Turns, then the turns between two rows, first turn first; the first pair answered
Z_887 (before -> after):
[ -1   0  11  17 -25  11  -9 -17 -16  15  28  20  -4  17  22  24  -5 -25
   5] -> [  0  -4  -1  16 -25   8  -5 -13 -22  19  32  15   5   7  22  26  -2 -27
   5]
[ 10 -30  -7 -19  -7   6  -8   7   8 -12 -33 -37  -5  -8 -21 -10 -13 -15
   7] -> [  2 -30  -6 -27 -10   6  -8  17   1 -13 -30 -25   0 -13 -23 -14 -20  -6
   1]
[  0  -3 -20  12  20 -10   2 -25  18 -17 -21 -52 -34   1 -12   5  32 -18
  21] -> [-18  -9 -51 -19   8  -6  15  20 -26 -11  -3 -27   6 -38 -28   0  16   9
   1]
Z_917 (before -> after):
[-23  -3 -14   2  -7   3   8  -7  21   3 -19  -4   7   8  -8  -6   4 -16
   0] -> [-13  -8 -15   1  -6   0   7  -9  21   1 -24 -12   3   6  -6  -2   6 -17
   5]
[-16  -3  -7 -14 -10  -2   0  -6 -16  19  27   5  24 -10 -27 -15  -5  44
 -32] -> [ 14   6   1  29   4 -18  -4 -44   4  29  24 -18   1  -4  -5   0  13  24
 -26]
[-78  37 -14  -5  -8  22   8  19 -12  18  12  26  48   4 -16 -19  -8   1
 -22] -> [  8  28  -2  62  16  -9  -3 -43  26  32  -9 -36  -6  10  27  14  33 -37
  10]
[-17  -4 -25  18  -9  10 -18   0   4   1 -21  -6  20  20   8  13  18 -24
  29] -> [-27  -5 -27   8 -13  13 -18  10   0  -2 -19   2  27  18   3  10  13 -17
  26]
Z_693 (before -> after):
[ -3 -18  23 -25  -1 -11  24  39  15  -7 -19  14 -16  21 -42 -19 -23  23
   4] -> [-18  18  26  13 -22 -11  -7  34 -11  43  -5  40   6  19  -3   3 -31  12
   4]
[ -3  -6 -15  -1   3  17  -6 -11   4 -17 -14 -31   5   8  -9   4   8 -13
  19] -> [-24   3   0 -14   3  23   0  -2   4 -28  -6  -9   7  12 -19  -9  -8   2
   5]
[-21   2   5   1  -9  13 -35 -11  16   2 -28  -5  -1  35   9   7   4 -28
  38] -> [-17  -9   8 -15  -2  13 -23  -9  25 -18 -30 -10  -8  38  -8  -5   4 -21
  35]
[-10   9  -2 -17  -2  -3  14  28 -39   0  16  41  21 -34   2 -18 -26  28
 -36] -> [ 21   6 -26  20  -7 -12  -7  10 -47  36   7  11  27 -43  39  16   1  -2
  -9]
Pairs:
Each pair is two turns apart.
[ 18  -4 -10  -8  17  -7   2  -3  -8  -7   3   0 -11 -28   7 -23   7  19
 -19] -> [  8   7   7  -2  20  -4  -2 -14   3 -13   3   7 -21 -11   6 -29   1  19
 -22] -> Z_917 then Z_887
[ 15   2 -17  23 -11  -5  28  -3 -18  13  19  -9  11 -25   1  18  19   0
   2] -> [  3  18  38  21 -10   5  15 -13  11  -7  10  17 -24  17   5   5  -3  11
  -1] -> Z_887 then Z_887
[ 14 -18  22 -27   1   4  -8   9   7 -20 -12   7 -11  20  -1  -4 -11  11
  10] -> [ 19  -4  12  10  -2  -2 -20 -12   6   9  -9  -4  -8  22  22  14   6 -12
  21] -> Z_693 then Z_887
[10  1  7  0  2 -4 -8 -3 -7  3 -3  1 -5  5  9  7 -3 -4  9] -> [ 3  0 12 -9  3 -1 -4  2 -5 -7 -1  8 -7  7  0 -2 -8  5  3] -> Z_693 then Z_693
[ -5 -14  24  -9  11   8  27   9   7 -24  -1  19 -12 -24  -2 -17  -9  24
 -50] -> [ 14 -40  23 -23   9  13  18  10  14 -36 -23  -4 -21 -17  -3  -9   1  15
 -23] -> Z_887 then Z_917
[-13  13  42   4  10  23   7  -2  24  -3   3  39 -10  17 -11 -31  -4  10
 -30] -> [ 10  -9 -34  15  11   6  24   4  -6  27  10  -8  32 -34 -11 -10  33 -13
 -21] -> Z_887 then Z_887
[-35  18  20  -1 -20  20 -27   0 -12  11 -13  32   6  29  17   0  -9 -11
   9] -> [  2 -18  -2  -8   4  11  -4 -18  16 -19 -31 -26 -13  28  -3  -3  25 -29
  27] -> Z_887 then Z_693
[ 15   5  -7  17  18 -11  21 -28   3  -2  17  -1  -6 -11  -1  -4   0  -6
 -25] -> [  5   9   6   7  14  -8  20 -20   3  -7  17  16  -7  -6  -4 -11 -13   7
 -31] -> Z_887 then Z_887
[-37  14  29 -23   1  12  10   9  18 -28   2  22  -9  27 -21 -23 -20  12
 -10] -> [ -4 -28  -6 -40   0  12   5  15  17 -33 -26 -25  -6  18 -23  -3   6 -10
  30] -> Z_887 then Z_917
[-16  10   3  20  -7   6  -9  -9  11   8  -1   6  -1  12   8   9   5 -11
   9] -> [ -3  -6 -18  10 -10   3  -6   3  -4  10  -3  -6  10  -7   5  17  11 -10
  14] -> Z_887 then Z_917
[ 10   0 -15  16  -7  -9  -3  -3 -12  25   4  -3  12  -9  16  16   6 -10
   4] -> [-16  -7 -15 -15   2  -2  22  10  -2  -5   7   3  14  -4 -19 -13  -1   4
 -15] -> Z_693 then Z_917
[  8   8   5 -14  13 -10  12  -2   4 -32  -4  12   1  -9  -6   4  -4   9
 -14] -> [ 14  12  -2   3  16 -16  13 -16  10 -26  -3   1  -1 -10  -1   8   9  -2
 -13] -> Z_917 then Z_887
[ -8   4  -4   5   1  -2   5   5 -20  10   8   0  10 -23  -1  -3   0  16
  -8] -> [ 11  -1  24  11   6  -4  -7  -8   0  -2  -6  -4 -19  -3   8   1   0  12
   3] -> Z_887 then Z_917
[ 22 -10  23   0   7   0  -5  -6   1  -5 -16  -1 -31  13  13  19   4  12
   5] -> [ 27 -15  -1   5  10  -4   2  -9  -2   0 -13 -19 -22   2  12  22  20   2
   7] -> Z_693 then Z_887
[ 23   7   8  25  -4 -10 -14 -14  -1  14   2  -4 -15  -6  34  20  -5 -15
   3] -> [-24  21   6   5 -13   3  -8   8 -14  13  15  28  11  -5  18  -1 -24   0
 -18] -> Z_917 then Z_917
[ 12   3  31  -1   2  -2  -3   6   7 -10 -14  20 -22  10  10 -10 -10  15
  -5] -> [ 26   1  -1  24  -1 -11  -7  -1  -6  18 -12  -2  -6  -6  28  10  12  -7
   9] -> Z_693 then Z_887
[ 28  -1   6  10   0  -1 -29  20  -2  13 -10  -1  -8   8  14  11 -12 -44
  29] -> [ 15 -11  -7 -10  -5   4 -28  35 -10  10 -11  -1   9   2   2   7 -14 -42
  30] -> Z_917 then Z_693
[ 20 -29  -6 -22  -1  -9  18  17   2 -17   4 -16   5 -25 -17  -4   1  17
 -11] -> [-11  13  23  12   8  -7  18 -16  29 -12  17  -1  -8   8 -11 -18   2   4
 -29] -> Z_917 then Z_887
[ -9 -13 -21  -8  -5  -6 -12 -23  18  -8  -1 -24  18  -5 -19  23  10 -30
   9] -> [-25  -4 -22 -18 -18   0 -16  -2  -5   2   9   4  34 -17 -16  22 -11 -12
  -3] -> Z_887 then Z_693
[ -9  -6 -29  -9  -1  -1  16  11 -16   5   4 -31  36 -14 -25 -11  20 -17
   1] -> [-10  22 -10  26   9 -11  21 -20   1  10  16 -28  20  -2 -13 -15  24 -22
 -14] -> Z_693 then Z_917
